[[-1,30,-21,25],
[-19,14,12,-5],
[-19,15,9,-5],
[-23,13,11,-8],
[-22,16,10,-10],
[0,-32,14,-28],
[-29,-24,-24,15]]
:
[[15,-24,-24,-29],
[-28,14,-32,0],
[-10,10,16,-22],
[-8,11,13,-23],
[-5,9,15,-19],
[-5,12,14,-19],
[25,-21,30,-1]]

[[15,1,10,0,-13,4,-4,3,-10,6,-4],
[19,7,19,7,20,9,-10,-22,4,19,-33],
[19,5,12,1,-9,7,-6,-9,-6,12,-12],
[14,7,15,0,11,7,-5,-21,0,16,-20]]
:
[[-20,16,0,-21,-5,7,11,0,15,7,14],
[-12,12,-6,-9,-6,7,-9,1,12,5,19],
[-33,19,4,-22,-10,9,20,7,19,7,19],
[-4,6,-10,3,-4,4,-13,0,10,1,15]]

[[21,-5,-9,36,29,-2,-22,36,37,-5,-15,-3,-14],
[-16,20,25,-30,-23,12,18,-30,-19,22,17,10,23]]
:
[[23,10,17,22,-19,-30,18,12,-23,-30,25,20,-16],
[-14,-3,-15,-5,37,36,-22,-2,29,36,-9,-5,21]]

[[-4,13,-7,-26,-1,-4],
[-12,0,-31,-29,5,1],
[-21,1,-6,16,26,-20],
[-27,16,-26,-30,20,29],
[-18,12,0,27,17,8],
[27,27,3,-19,15,8],
[5,-30,-4,-29,-10,-6],
[22,-22,-21,-30,18,19],
[29,-26,7,6,26,8],
[-25,12,3,-5,-1,9],
[-1,16,21,0,2,8],
[14,1,-5,12,29,-29]]
:
[[-29,29,12,-5,1,14],
[8,2,0,21,16,-1],
[9,-1,-5,3,12,-25],
[8,26,6,7,-26,29],
[19,18,-30,-21,-22,22],
[-6,-10,-29,-4,-30,5],
[8,15,-19,3,27,27],
[8,17,27,0,12,-18],
[29,20,-30,-26,16,-27],
[-20,26,16,-6,1,-21],
[1,5,-29,-31,0,-12],
[-4,-1,-26,-7,13,-4]]

[[32,0],
[-21,6],
[-29,8],
[-21,6],
[-10,2],
[18,4],
[-12,2],
[-19,6]]
:
[[6,-19],
[2,-12],
[4,18],
[2,-10],
[6,-21],
[8,-29],
[6,-21],
[0,32]]

[[26,30,20,8,2,0,0,0,0],
[0,2,7,19,30,28,15,5,1],
[19,7,1,0,0,0,1,0,0],
[2,9,20,30,26,13,4,1,0],
[0,0,1,3,11,24,31,22,9]]
:
[[9,22,31,24,11,3,1,0,0],
[0,1,4,13,26,30,20,9,2],
[0,0,1,0,0,0,1,7,19],
[1,5,15,28,30,19,7,2,0],
[0,0,0,0,2,8,20,30,26]]

[[15,-6,14,18],
[14,-36,-9,19],
[13,-14,9,16],
[21,-2,-12,24]]
:
[[24,-12,-2,21],
[16,9,-14,13],
[19,-9,-36,14],
[18,14,-6,15]]
---
[[30,-7,-17,17],
[8,-21,21,6],
[15,24,33,2],
[30,28,-19,-3],
[11,25,29,-22]]
:
[[30,-7],
[8,-21]]

[[5,-1,-15,19],
[14,-4,9,-18],
[17,-5,37,-3],
[11,-5,15,-18],
[3,-28,-7,-5]]
:
[[5,-1],
[14,-4]]

[[-6,26],
[-8,29],
[-13,21],
[-10,21]]
:
[[-6,26],
[-8,29]]

[[11,15,-9],
[30,-4,11],
[16,15,-7]]
:
[[11,15],
[30,-4]]

[[33,4,10],
[12,-4,2]]
:
[[33,4],
[12,-4]]

[[28,25,2],
[33,21,3],
[23,32,2],
[31,2,24]]
:
[[28,25],
[33,21]]

[[3,-8,1,-10],
[35,-1,0,5],
[-1,3,1,-1],
[-2,-6,8,-5],
[-5,8,-4,-1]]
:
[[3,-8],
[35,-1]]
